Here is a table of points, one per row:
[-0.55  0.3   1.71  0.19 -0.33 -0.39  1.27  0.91  0.68 -0.98  0.64  0.33
 -0.77  1.15 -1.44  0.61 -0.16  0.27  1.97  2.   -0.24 -0.04 -1.34  0.95]
[-0.1   0.57 -0.6   0.21 -1.45  0.12  0.78 -0.75 -1.25  0.41  0.76  0.76
  0.58 -0.98  0.37  1.43  1.41 -2.2  -0.69 -1.24 -0.6   1.6  -1.    0.93]
[-2.28  1.13 -0.46  0.07  2.69 -1.23  0.87 -0.16 -0.26  1.05  1.63 -1.11
  0.78  0.26 -0.16  0.25  0.71 -0.28 -1.93  0.   -1.16 -1.15 -0.27 -0.34]
[-0.39 -0.54  0.06 -0.69  0.78  0.32  0.48  0.19 -0.4   0.03  0.05  0.65
 -0.33  1.09 -0.68  0.27  0.98 -1.48 -0.35  1.14  0.16  0.9   0.4  -0.97]
[ 0.69  0.65 -0.78 -0.44  1.17  0.95  1.35 -0.85 -1.76  1.28 -1.18  1.25
 -0.36  0.14 -0.7   0.82 -0.57 -0.69 -0.66  0.19 -0.22  0.21  0.44 -1.28]
[ 1.44 -0.12 -0.49 -0.73  0.45 -0.69  0.11 -0.44 -0.12  1.04 -0.84 -0.47
 -0.73 -0.47  0.66 -1.21  1.5  -0.77  0.71  0.07  0.93  0.21 -0.7  -0.3 ]
[ 0.41  0.01 -0.83  0.66  0.39  1.21  1.41  1.25  1.99  1.18  1.39  0.79
 -0.52 -0.43 -0.78 -0.63 -0.99 -0.08 -1.26  2.03 -0.11  0.23  0.62  1.13]
[ 1.1  -0.81 -1.85 -0.75 -0.29  0.67 -1.02 -0.27  2.13  1.1   0.54  0.33
 -1.44 -0.55 -1.08 -0.67 -0.44  0.81  0.61 -0.78 -0.75  0.84  1.72 -1.46]
[-1.11  1.12 -1.49 -1.36 -2.32 -0.8  -0.03  1.32  0.63 -0.34  0.26 -0.23
 -0.81 -1.35  1.48 -0.2  -0.75  0.25 -0.45 -0.87  0.09  0.29  0.2  -0.06]
[ 0.8   2.13 -1.17  1.92  0.83  0.45  0.17  1.14 -1.    0.11 -0.59 -0.11
  1.68  1.93 -0.88 -0.12  0.14  1.69  0.22 -1.34  2.25 -0.69 -0.55  1.05]
[ 0.81  0.53  1.29 -1.48 -0.85 -1.37  0.02  1.05 -0.84 -0.21 -0.38 -1.31
  1.7   1.81  0.48  0.2   1.59 -1.29 -0.23  2.22  1.28 -0.09  1.95 -0.04]
[-0.04  0.53 -2.4  -1.66  0.93  0.1  -0.25 -0.78 -0.51 -0.71 -1.79 -0.22
 -0.01 -1.05 -0.07  0.43 -1.88 -1.09  2.58 -0.46 -0.78  0.6   0.13  1.88]
[-1.31 -0.73  0.67  2.58 -1.28  1.    0.2   0.7  -0.44  0.19 -0.93 -3.5
 -0.97  0.92 -0.98 -0.78 -1.89 -0.69 -0.25 -1.76 -0.58  1.48  1.07  0.77]
[-2.56  0.63  0.47 -0.37 -0.62 -1.   -0.84  0.72  0.86  1.7  -1.5   2.57
  0.41 -0.71 -0.71 -1.45 -0.25 -0.26  0.71 -1.38 -0.09 -0.36  0.38  0.73]
[ 0.3   0.46  0.46  1.05  1.27  1.65 -1.02  0.86 -0.51  0.38  0.16 -0.57
 -0.9  -1.98  2.26  0.82  1.13  0.17  0.29  1.18 -0.28 -2.81  1.36  0.03]
[ 2.22  0.36  0.59  0.38 -0.33 -2.02  0.15 -0.97 -0.66  0.76  0.33 -0.2
  0.14 -1.25 -0.67  0.01  0.29  2.28 -1.22 -1.26 -0.98  0.47  1.85 -0.23]
[ 0.25 -0.05  0.76  0.89 -0.14 -0.83 -0.18  1.42  0.94 -2.04 -2.24 -0.31
  0.25 -1.45  0.02  0.27 -0.07 -0.6  -1.01 -0.3   0.73  0.33 -0.35 -1.19]
[-0.71  0.17 -0.03 -0.42  1.17 -0.21 -0.61 -0.27  1.21 -0.46 -0.5  -0.74
 -1.22 -0.15 -0.19  0.5   2.06 -0.31  0.34 -0.08 -0.83  1.06 -0.2   0.48]
[ 0.01 -1.3  -0.47  1.25 -0.27 -1.29 -0.36 -0.76  0.08 -0.88  0.63  0.43
  1.39  1.48  1.78  0.14 -0.81 -0.88  0.2   0.54  0.03 -1.33  0.38 -0.63]
[-0.6   0.15 -0.41  1.01 -1.28 -0.34 -0.88  0.03 -0.9  -0.41  0.57  0.66
 -0.69  2.44  0.27  1.82  0.45  0.64 -0.04  0.12  1.51 -0.44  0.8   0.19]
[-0.82 -0.64 -0.32 -0.09 -0.45 -0.06 -0.52 -1.74  0.57 -0.76  0.9  -0.8
  0.32 -0.82 -1.94 -0.94  0.7   0.18  0.13  0.75  0.69 -1.3   0.39 -0.04]
[-0.4  -0.24 -0.03 -0.54  0.78  0.2   2.22 -0.71 -0.73 -1.87  1.71  1.49
 -2.69 -0.37 -0.14 -2.47 -0.44 -0.24  1.05 -1.59  0.46 -0.68 -0.72 -0.94]
[-0.74 -0.78  1.23  1.01 -1.93  0.92 -0.13 -0.27 -0.35  1.07 -0.91  0.47
 -0.08  0.25  1.18 -0.14 -0.71 -0.05 -1.02  0.76  0.26 -0.67 -0.78  0.48]
[ 0.11 -0.98 -0.34 -0.74  0.13 -0.61  0.49 -0.81 -0.56 -0.72 -1.74  0.39
 -1.05  0.52  1.46  0.41  0.54  2.17 -1.08  0.27 -2.52  0.04  0.35  1.54]
[ 1.1   0.3   0.   -1.89 -0.38 -0.37 -0.66  2.34 -1.05  0.58  1.05 -0.41
 -0.35  0.08 -0.12 -0.16 -0.35 -0.09 -0.42 -2.22 -0.43 -0.04 -1.61  0.37]
[-1.66 -0.8   0.6  -1.53  0.21  1.84 -0.36 -1.25  0.46 -0.18 -0.59 -0.59
  0.49 -0.01  0.42  0.63 -0.83  1.53 -0.53  0.16  3.    1.27  0.92  0.13]
[ 1.27 -1.03 -1.07 -0.09  0.11 -0.84 -1.27 -0.59 -0.35  1.62  0.44 -0.38
 -0.65 -0.34 -0.47 -0.39 -0.03 -0.31  0.09 -0.2   0.18 -0.42 -1.89  0.7 ]
[ 0.04  1.27  0.43  0.82  0.41 -0.2  -1.21 -0.88  1.05  0.33 -1.38 -0.43
 -0.87  1.51  1.32 -0.52 -1.75 -0.7  -0.47  0.65 -0.87 -0.02 -1.53 -2.38]
[ 0.68 -3.64 -0.35  0.18  1.86 -0.04 -0.27  1.3  -0.16  0.16  0.52  0.35
  0.24 -0.7   0.68  0.45  0.36  0.49 -0.11 -1.91  1.27  0.8  -0.68  0.85]
[ 1.17  2.1   2.9  -1.09  0.49  1.1  -0.02 -0.77  0.95 -0.44  1.85  1.
  0.52  0.05  0.33  0.    0.31 -0.58  0.75 -1.36 -0.2   0.83 -0.03 -0.08]
[-0.08 -1.46  1.53 -0.08 -0.79 -0.35 -0.01  0.52 -0.93 -1.11 -0.57 -0.21
  1.48  0.17 -0.83  1.37 -1.18 -0.16  1.    0.69 -0.2  -2.1   1.65 -0.6 ]
[-0.78 -0.9  -1.12 -0.17 -0.87  2.36  0.45  0.11  1.87 -0.26 -0.14  0.25
  2.2   0.79  0.06 -0.55  2.    0.95  0.89 -1.78 -1.24  0.75 -1.16 -2.61]
[-0.23  0.45  0.68  1.48  0.18 -1.08  0.71  0.15 -1.69  0.66  0.73 -0.46
  1.19 -1.06  1.19 -1.07 -0.5   0.96  1.99  2.62 -0.74  1.75 -0.37 -0.83]
[ 1.26  0.53  0.49  0.15 -0.27 -0.53  2.44 -1.6   2.26  0.12  0.54 -0.27
 -0.45 -0.99 -0.19  1.73  0.24 -0.18  0.24 -0.2   0.88 -1.7  -1.    0.42]
[ 1.32 -0.51  0.24 -0.17 -0.58  0.34 -1.04  0.32 -0.63 -0.61 -0.37 -0.6
  1.33 -0.65 -1.6   0.53  0.17  0.97 -1.1   1.01 -1.57 -0.34 -1.01  1.09]
[-0.63  0.57 -0.19  0.13  0.41  0.74 -1.48 -0.13 -0.85 -0.68  1.05  0.7
 -0.27  0.19 -0.72  0.9  -0.73  0.02  0.13  1.81  0.79  0.42 -0.56 -0.9 ]
[ 0.    0.58  0.29  0.31  0.16  0.3  -0.98 -0.33  0.29 -1.13 -0.11  0.48
  0.47  0.54  0.39 -2.31 -0.25 -0.47 -1.08  0.52 -0.11  0.07  1.15  1.15]
Along one direction, these points spread out more than along any other. Take the direction at right angles to it along which they spread out most. Then take the direction at right angles to both along which they spread out most. Go by this last direction. For each point below, how far along it does it lie, from 0 to 99? 50 is the average, and the first point above lies past it. One standard deviation of the points above along it is 16.
[ 1.26  0.53  0.49  0.15 -0.27 -0.53  2.44 -1.6   2.26  0.12  0.54 -0.27
 -0.45 -0.99 -0.19  1.73  0.24 -0.18  0.24 -0.2   0.88 -1.7  -1.    0.42] 43
[-0.39 -0.54  0.06 -0.69  0.78  0.32  0.48  0.19 -0.4   0.03  0.05  0.65
 -0.33  1.09 -0.68  0.27  0.98 -1.48 -0.35  1.14  0.16  0.9   0.4  -0.97] 60
[ 1.32 -0.51  0.24 -0.17 -0.58  0.34 -1.04  0.32 -0.63 -0.61 -0.37 -0.6
  1.33 -0.65 -1.6   0.53  0.17  0.97 -1.1   1.01 -1.57 -0.34 -1.01  1.09] 23
[-0.82 -0.64 -0.32 -0.09 -0.45 -0.06 -0.52 -1.74  0.57 -0.76  0.9  -0.8
  0.32 -0.82 -1.94 -0.94  0.7   0.18  0.13  0.75  0.69 -1.3   0.39 -0.04] 57
[ 1.44 -0.12 -0.49 -0.73  0.45 -0.69  0.11 -0.44 -0.12  1.04 -0.84 -0.47
 -0.73 -0.47  0.66 -1.21  1.5  -0.77  0.71  0.07  0.93  0.21 -0.7  -0.3 ] 38
[-2.28  1.13 -0.46  0.07  2.69 -1.23  0.87 -0.16 -0.26  1.05  1.63 -1.11
  0.78  0.26 -0.16  0.25  0.71 -0.28 -1.93  0.   -1.16 -1.15 -0.27 -0.34] 39
[-0.78 -0.9  -1.12 -0.17 -0.87  2.36  0.45  0.11  1.87 -0.26 -0.14  0.25
  2.2   0.79  0.06 -0.55  2.    0.95  0.89 -1.78 -1.24  0.75 -1.16 -2.61] 79
[ 1.17  2.1   2.9  -1.09  0.49  1.1  -0.02 -0.77  0.95 -0.44  1.85  1.
  0.52  0.05  0.33  0.    0.31 -0.58  0.75 -1.36 -0.2   0.83 -0.03 -0.08] 61
[ 0.8   2.13 -1.17  1.92  0.83  0.45  0.17  1.14 -1.    0.11 -0.59 -0.11
  1.68  1.93 -0.88 -0.12  0.14  1.69  0.22 -1.34  2.25 -0.69 -0.55  1.05] 45
[-0.04  0.53 -2.4  -1.66  0.93  0.1  -0.25 -0.78 -0.51 -0.71 -1.79 -0.22
 -0.01 -1.05 -0.07  0.43 -1.88 -1.09  2.58 -0.46 -0.78  0.6   0.13  1.88] 46
[-0.23  0.45  0.68  1.48  0.18 -1.08  0.71  0.15 -1.69  0.66  0.73 -0.46
  1.19 -1.06  1.19 -1.07 -0.5   0.96  1.99  2.62 -0.74  1.75 -0.37 -0.83] 50
